One turning vector, and how many ticks it has turned:
The counts run from 0 to 307.
[ -6.4   4.6  -2.7 -20.0 -20.1  -6.0 -34.2  -4.1 -44.0  -5.7  -5.0  -8.8
  43.5   3.3   3.8  -3.4 -21.9  10.2  -9.7  31.5   6.0   7.6  14.7   5.4
  29.6  25.2  -6.1 -23.9 -32.6   7.0  -8.8  10.7   7.6 -32.9  23.6   7.1
   1.9 -36.7  16.5] : 244
[  5.4  -7.2 -37.1 -28.9  -9.4 -32.9  20.2 -53.8   3.1   7.7  21.9 -22.8
  17.6  -1.2 -30.9  18.9  -5.9   9.2 -16.1  32.1 -13.6  16.3  20.2  21.2
 -23.1 -15.4   0.4 -16.8   4.7   8.3   7.6   4.7  13.9 -13.3 -19.8  12.4
  15.3   4.2  14.4] : 290
[ 10.5  -2.7 -51.3 -25.4  -3.4 -19.6  -7.4 -44.7   5.2  18.3   6.8 -16.6
   5.9 -19.2 -19.0  -9.6  -8.2  21.8  16.9  55.9 -10.6  20.0   5.1  21.4
  -2.8 -12.3  -6.7 -34.8   3.0   1.4  -2.9  23.4  13.2   9.3   2.4  -5.2
  -0.4  10.0  15.8] : 86
[  3.0   7.2  19.1   2.9  -8.2 -10.3 -15.4   0.9  -8.8  11.2   2.1 -45.4
 -20.9   1.9 -13.7  -7.6  -3.6  14.8 -39.5  50.3 -17.6  19.9  10.6  17.2
   4.0  26.7   6.3  -8.8  14.4  -8.4  21.3 -17.2  22.0 -42.5  16.7 -13.8
   9.9 -15.9  12.0] : 228
[ 21.0  -7.5  -7.4 -14.0   6.9 -23.8 -10.2   6.9   5.5  -0.1   6.2 -44.6
   9.7   7.0  -3.2   6.9  28.1  -7.3   0.9  55.1 -11.9  25.3  -5.2  29.0
  32.8  14.4 -16.5 -28.5  13.5   9.7  10.8 -33.5   8.3 -42.2  17.6  19.9
  18.4  -3.0  19.0] : 23
[ 24.2  -1.0  -1.1 -26.7  30.7 -29.0  11.7 -31.7 -40.2  20.1  20.8 -36.6
  17.2  -7.7 -19.0   1.5  -0.3  22.4 -24.5   1.2 -26.0  19.4  -0.8  22.0
 -20.9  21.7   7.8  -6.3  28.2  -0.4  -1.1 -35.0  -7.3 -11.9  24.2  11.8
   7.9  12.8  31.2] : 104
[ 14.4  -9.8 -33.6 -19.7 -21.6 -21.7  -9.7 -44.5  -1.0  -0.3   0.2 -14.5
 -20.0 -33.7  -2.2   0.3 -11.9  48.8   3.4  56.7  14.9  11.0   0.3  27.4
 -20.9  -3.4 -18.7  -7.6   2.7   2.7   5.9   4.3   7.8  10.0   5.9 -19.0
  -4.7  -1.2  13.6] : 87
[  7.1  20.3 -14.3 -38.8  -3.9   1.1  -9.7   1.7 -62.4  30.1   0.8  -6.8
  22.8 -18.9  -9.5  -2.8  21.1  24.7 -10.0  15.4  10.7  44.6  23.6   0.7
  22.5  18.3 -18.3   6.7  -9.9 -15.4  -7.2  10.4  -0.2   9.6   7.3 -19.7
  -6.2  21.8  22.9] : 189
[ -4.0   0.6  -9.9 -24.6   1.1  34.9   1.9   3.8 -19.2   6.9  22.2  -7.7
  21.2   6.2  19.3  -8.9   0.6 -38.1 -40.7  59.8  -5.9   4.4 -13.4  -3.2
  19.0  26.9   5.3 -47.4  -3.7  -4.7  15.6   0.5   4.0 -20.0  31.0  -4.5
   6.6  -0.2 -18.6] : 148
[  2.1   7.0 -33.6 -17.5  -4.4 -19.2  18.1 -11.2 -27.3  -9.6  -7.9 -29.4
  22.4 -18.6 -25.7   2.8  43.3  17.1 -17.7  25.5 -50.7  25.8  10.1  23.3
  -0.3 -20.2  -7.4   1.0 -12.6 -14.2  -6.2 -11.7  -7.8 -20.1  -9.7  13.1
   0.6   6.8  19.7] : 294
[  2.0  24.2   0.5  -0.1  25.7  -1.1  -8.9   3.4 -38.9  28.0  24.9 -21.8
   9.1  -2.5  -6.8 -12.6 -18.8  31.6 -44.7   3.7 -11.1   2.9  16.0   7.9
  -2.9  56.2  33.9 -17.1 -18.3 -21.3  -7.6  -2.7  -5.2  -4.3   8.5 -22.1
  -4.1 -20.4  34.4] : 13
[-15.7  -6.5   0.3  -5.2 -10.7  -8.6 -17.3 -31.9 -48.6  -3.3  11.7   7.2
  24.7   5.3   7.2   5.7  37.5  -1.3 -19.6  28.6 -22.1  21.7   4.7  10.0
  37.3 -31.3 -24.3  17.3  -6.9  -2.4   2.9  -8.4  21.4 -27.5  12.9  -7.9
   4.8  23.5  -3.0] : 157
[-12.7  14.5   3.9 -25.4   2.5   1.3  19.3   3.1 -17.6 -16.1  -3.3 -13.5
   8.0 -17.3 -26.0 -28.6  41.0  11.5 -57.7  33.8 -17.5  15.2  13.9   4.8
  -8.9  11.7  -0.6  -8.6 -18.9 -29.5  -7.6  -7.4   6.5  -8.3  28.2 -23.3
 -36.8   6.8  -1.0] : 93
[-27.6   8.8 -44.3 -18.5 -25.7 -22.3  14.8 -43.8 -17.3  24.3  20.6 -21.3
  17.5 -17.0  -5.7  10.7  -6.8  30.6 -14.5  28.4  -6.0   9.9  -6.6  33.1
   5.0  23.4  -4.2 -11.9   4.4  17.1   5.1  39.3  10.1  -2.3   6.3   2.5
  13.2 -13.8 -10.9] : 181
[  2.6  34.6   9.0   4.8 -13.9   5.2   0.9 -16.3 -36.9   4.9  13.1 -37.4
 -31.2  -9.7 -37.6   3.8  13.7  14.6 -39.8  20.4  -4.2  14.3  19.3   8.4
   4.4  12.2  -5.3   0.5 -28.8 -12.0  21.4 -25.3  14.3  -7.5  -6.5 -32.8
  -2.1  12.3  36.0] : 201
[  4.2   2.7 -33.8  -0.5   6.5   6.9  19.1 -14.2 -27.8   4.6  29.6   3.2
  36.0 -15.3  24.0   6.3  53.9 -10.5 -27.2  42.3 -41.5  12.7 -19.4  18.5
  13.2 -20.7 -14.9  -5.1 -13.8 -12.9  11.5   1.7  -5.7  -8.0   8.6   2.0
   7.0  12.3 -13.2] : 266
[  5.4   6.2 -21.9  -2.2   6.9 -12.2  -8.5  11.3   5.3   7.9  25.2 -33.9
  24.4   2.4 -21.2  -2.2   5.7 -12.9 -45.6  40.0 -20.8  -0.7  15.5  20.2
  28.3  41.3  30.8 -11.7 -20.4 -25.1   1.5  -6.6  24.1 -40.9 -19.0  17.7
  -3.2 -17.8  18.8] : 231
[ 36.8 -22.4   8.7   6.4 -21.5  -7.0 -15.9 -17.7 -46.5  -0.6  15.7 -25.4
   1.6   0.4  -8.8  -5.0  -9.3  10.2  -9.8  42.1   8.6  -2.8 -23.4   0.1
  13.4  23.0 -25.6 -20.7 -15.0  -8.4  -3.0 -35.1   3.1 -19.8  60.9  14.2
  10.9   5.0   6.8] : 241
[ -6.9 -26.3 -52.4  -6.3 -16.6  -9.9   2.9 -16.1  -2.7  -1.1  26.2   1.6
  42.9  -0.7   6.1   4.8   8.5  -5.4 -46.9  44.3 -33.7   3.1   8.2  26.3
   2.4  -8.7  19.7  14.3  -5.5 -22.4 -12.3   9.9   5.4 -24.3 -10.7   9.2
   6.3 -19.8 -13.3] : 262
[  9.2  -2.8 -15.7 -17.1   2.9 -14.0  41.7 -32.6 -25.6  -6.8  11.9 -12.6
  30.2  23.8 -11.5  11.4  25.4  10.2 -41.5   8.0 -49.4  22.8  -9.0  -4.7
 -13.9  -0.3 -14.5  12.2 -19.2 -27.3  12.0  -9.5 -13.1 -26.8 -13.1  16.7
   4.9   2.8  24.7] : 77
[ -5.0  10.3 -23.6 -40.2  14.7  10.2   3.4 -40.7  -9.7  26.1  26.1   6.7
  31.8   4.5   4.9  -2.7 -21.7  42.8   6.0  29.2  -7.6  30.2   7.1   3.0
 -17.2  24.0   5.3  10.7  14.5  -3.4  -3.9   1.2 -17.1  -1.0   7.7 -27.1
   4.4  -5.0  20.7] : 194
[-10.5 -13.8 -41.4   8.2 -25.7 -28.4  -3.3 -23.1   2.8  -7.0  11.7 -14.5
  22.9 -12.8   6.2  16.2  17.9  10.0 -35.4  40.2 -22.1   7.1  -4.6  33.8
  19.8  -5.9  -7.9  26.6  -7.5 -11.3   5.5  21.4  18.5 -29.8 -35.6  17.5
   6.7 -22.9  -2.1] : 263
[  2.0  28.7  -3.0 -16.5   7.3 -21.6  21.1 -21.6  -8.8  -9.1  13.9 -43.5
 -10.1  -5.9 -40.1   1.6   8.1   5.1 -42.8  32.2 -33.7  22.3   7.6  18.8
  -1.5   5.1  -6.5 -16.1 -26.0 -11.9  24.9 -10.0  15.5 -31.5 -24.2 -18.0
  -7.2   8.4  37.8] : 200
[ 20.6  12.3 -29.3  -6.7 -18.7  10.1   9.1 -13.4  -2.0  24.6  17.3 -13.0
  -3.5 -19.4 -10.3 -19.5   6.0  45.4   4.2  49.1  27.6   4.6 -13.4  12.3
  -5.3  39.1 -22.1   1.3 -29.6 -16.6  -1.2   8.8  -5.4  15.4  15.0 -25.9
 -30.6   0.7   5.4] : 300
[  6.9 -12.8 -39.9 -18.5   2.5  -7.0   5.2 -53.8 -22.9   8.7  29.3  17.8
  27.0   8.3   2.2   5.7 -30.4  16.0 -31.9  36.5 -22.6  -0.9  15.0   5.9
 -35.8  -6.6   9.6  -4.2 -19.9 -18.5   3.4  22.3 -19.3   3.6 -21.6  -3.1
  21.1  -8.6  12.8] : 167
[  7.9  22.2 -15.8  -6.0  -3.0  24.0  18.8  -8.1 -41.0  12.9  27.7  -8.9
  -3.4  -7.1 -28.9  -6.6  26.3  15.4 -52.1  18.1  -0.9  18.0  18.3 -10.8
  -6.2  12.4  16.1 -11.5 -27.6 -18.8   5.6 -40.2  -5.8  -4.7   6.5 -37.6
  -1.2  10.2  25.7] : 202
[-29.4   9.2  -6.4 -27.8  -2.9 -21.8  10.9 -22.3 -51.1   5.2  17.2  -6.6
  20.5 -43.2 -11.1  -3.3  42.3   9.7 -32.7  26.0 -18.7   3.4   9.2  29.9
 -24.6 -27.8 -16.0  -3.5  14.0  -5.1  14.4  13.6  18.3  -6.1  15.8  12.6
  -4.3  12.3   2.8] : 184
[  6.0   3.1 -24.4 -17.9  -2.4  -3.3  28.2 -23.1 -38.4  -5.4  14.6  -4.3
  31.4 -16.8 -19.8   5.0  34.3  23.1 -34.7  23.2 -37.6  20.0  13.9  15.8
 -26.4 -24.6  -1.7   6.0  -5.5  -6.4  -4.0 -38.4 -18.8  -2.7  12.4  -3.2
   7.0  11.5  -3.6] : 293
[ 30.1 -17.9 -15.5 -14.8 -13.6  12.6   7.6 -25.2 -37.1  34.8   9.4  -3.5
  29.0  30.9   2.7  -9.9 -13.9  11.5  -7.4  41.7 -16.7  17.8  -8.4 -25.3
   1.6  32.4  -2.5  -7.1 -24.3 -35.0   9.9  25.6 -17.5 -10.8  17.0  14.5
   1.3   0.3  15.7] : 163
[  1.0  13.0  38.1 -18.3  14.4 -21.1  -6.4   1.0  -8.3  -1.3   8.3 -28.2
  10.1   0.6 -12.2 -17.4  13.5   3.1 -48.0  43.5  -9.8  18.0  25.5  16.3
 -34.0  33.4 -18.2 -30.4  -1.7 -13.5  17.0   3.9  17.0 -20.6  10.4  -7.0
  -9.8  -8.1  21.1] : 11
[-23.8 -10.5 -29.9   1.7 -17.4 -32.2 -14.2 -54.0 -46.5   2.9  42.1  11.8
  17.6  -7.6   6.5  14.2 -13.2  12.8 -23.9  15.6   9.8  -7.4  -7.3  23.1
  36.0   9.2  -4.9  13.8 -21.8   8.5 -14.0   2.9  18.1 -20.5   9.0   8.3
  21.5  -7.3  11.0] : 154
[-19.2  -3.3 -12.8  18.8 -16.8  -3.6 -25.3 -26.2 -31.0  23.4  23.0   1.7
  32.8  27.5  12.3   2.1 -12.9  24.0 -48.3  18.7  -4.4   7.7  38.9  14.6
  -4.9  16.6  15.0   5.0 -17.8   1.5  -4.2  17.0   9.1 -21.2   0.1 -17.3
  15.7 -30.4  -2.2] : 44
[  2.4  -0.3  10.6   3.6  -3.9 -16.4 -17.6   8.7   8.0  23.0  32.3 -20.5
   0.7  -7.0 -25.0 -22.5   1.9  -0.6 -49.1  36.9  -3.8   0.3  40.7  16.4
   5.3  16.7  22.8   0.3  -8.2 -35.9  -3.5  -0.4  35.0 -10.3 -22.4  -7.5
 -28.5   3.9  13.5] : 15
[ 13.2  -0.8 -25.2 -38.1  -0.3  21.0   0.9  -7.3 -39.5   8.1   9.9  -1.5
  33.2 -16.1  12.6   6.8  29.1 -32.4 -23.7  58.9   7.6   2.0 -13.5 -11.3
   1.5   2.9 -33.9 -41.5  -4.1 -18.2   8.4  25.4  -5.6  -4.0  23.3   6.5
  -3.5  10.7  -0.7] : 270
[  2.4   1.0 -23.5  16.7   6.7  27.1  -6.7  -4.8   3.1  28.4  57.8  10.3
  39.7  -8.4  -2.3   8.2  21.1  -8.7 -39.7  28.9 -14.9  -3.6  14.5  30.3
  22.5  12.6  28.1   9.8  -6.4 -11.8 -18.7 -27.8  17.9 -19.7  -0.5 -11.6
  -5.0   9.6 -18.2] : 234
[ 11.0   8.1 -40.1  -5.0 -17.7  -2.8   2.6 -19.5  15.7  19.2  17.6 -17.5
 -11.2  -7.9 -31.7  -1.8  25.9  19.5  -7.2  33.9  41.3  14.5  25.8  19.3
  26.3  25.2 -11.6  -3.8 -34.3   4.5  -7.0 -22.0  15.7   5.6 -12.4 -24.8
  -7.1  -1.2  20.6] : 205
[ -6.8   1.9  -0.5 -10.9  13.5 -11.1 -48.2 -18.0 -25.1  -2.2  14.7   6.0
  20.6   2.0  22.0 -24.3  26.2   1.2  -3.8  45.4 -21.7   6.7   9.6  15.9
  41.4 -32.2 -25.2 -20.5 -24.6  -5.3  -5.7  -4.5  18.2 -11.4  19.5 -19.3
   2.7  13.4   8.5] : 35
[  2.6 -23.3 -25.9 -40.1  -6.6  -3.0  22.4 -30.2  -5.7  27.3  24.8  17.0
   9.6  18.7 -13.6 -11.4 -11.4  -9.2 -34.9  49.8  39.0  15.1  -2.4 -24.9
   9.5  41.8 -22.9  -6.1  -3.7 -21.8   5.8  10.9  14.7   1.3   8.1   6.4
  -3.2  15.0  16.2] : 69
[ 10.1   0.4 -16.4 -16.4   9.6 -30.9  11.3 -55.2 -13.8  12.5  24.9  -0.2
  -7.9 -17.3  -3.0 -27.1 -27.2  43.2 -21.1  27.1   2.8  -5.1  -9.6  32.4
 -13.2  25.0 -13.3 -15.6  -2.0  10.3   4.1   1.8  -1.6  17.1  25.9 -21.4
  -0.8  -2.5  12.7] : 304
[ 12.2 -16.6 -12.6  -2.2 -16.3  -9.7  14.6 -38.3  11.2  -0.7  28.0  -9.6
   7.5  -9.2  -3.7  -9.0  15.5  31.2  -5.4  49.3   0.3  -2.6   8.4  34.6
 -38.3  12.5 -15.1  -8.5  12.2  13.1  -5.5 -41.8  -2.5  -0.4  50.2  -6.6
 -11.6  -7.9   5.1] : 210
[ 39.3 -10.9  -2.9   2.9   9.8   4.2 -28.4  -8.5 -54.1  20.1  24.8  -9.8
  33.3  11.7   0.0  -3.5 -12.5   2.4 -35.7  20.2   1.4   0.2  21.0  -0.7
 -13.2  42.5  11.7 -21.6 -15.9 -15.7  -1.1  -1.9 -17.6  -2.8  11.2   2.5
  30.4 -23.7  21.6] : 135
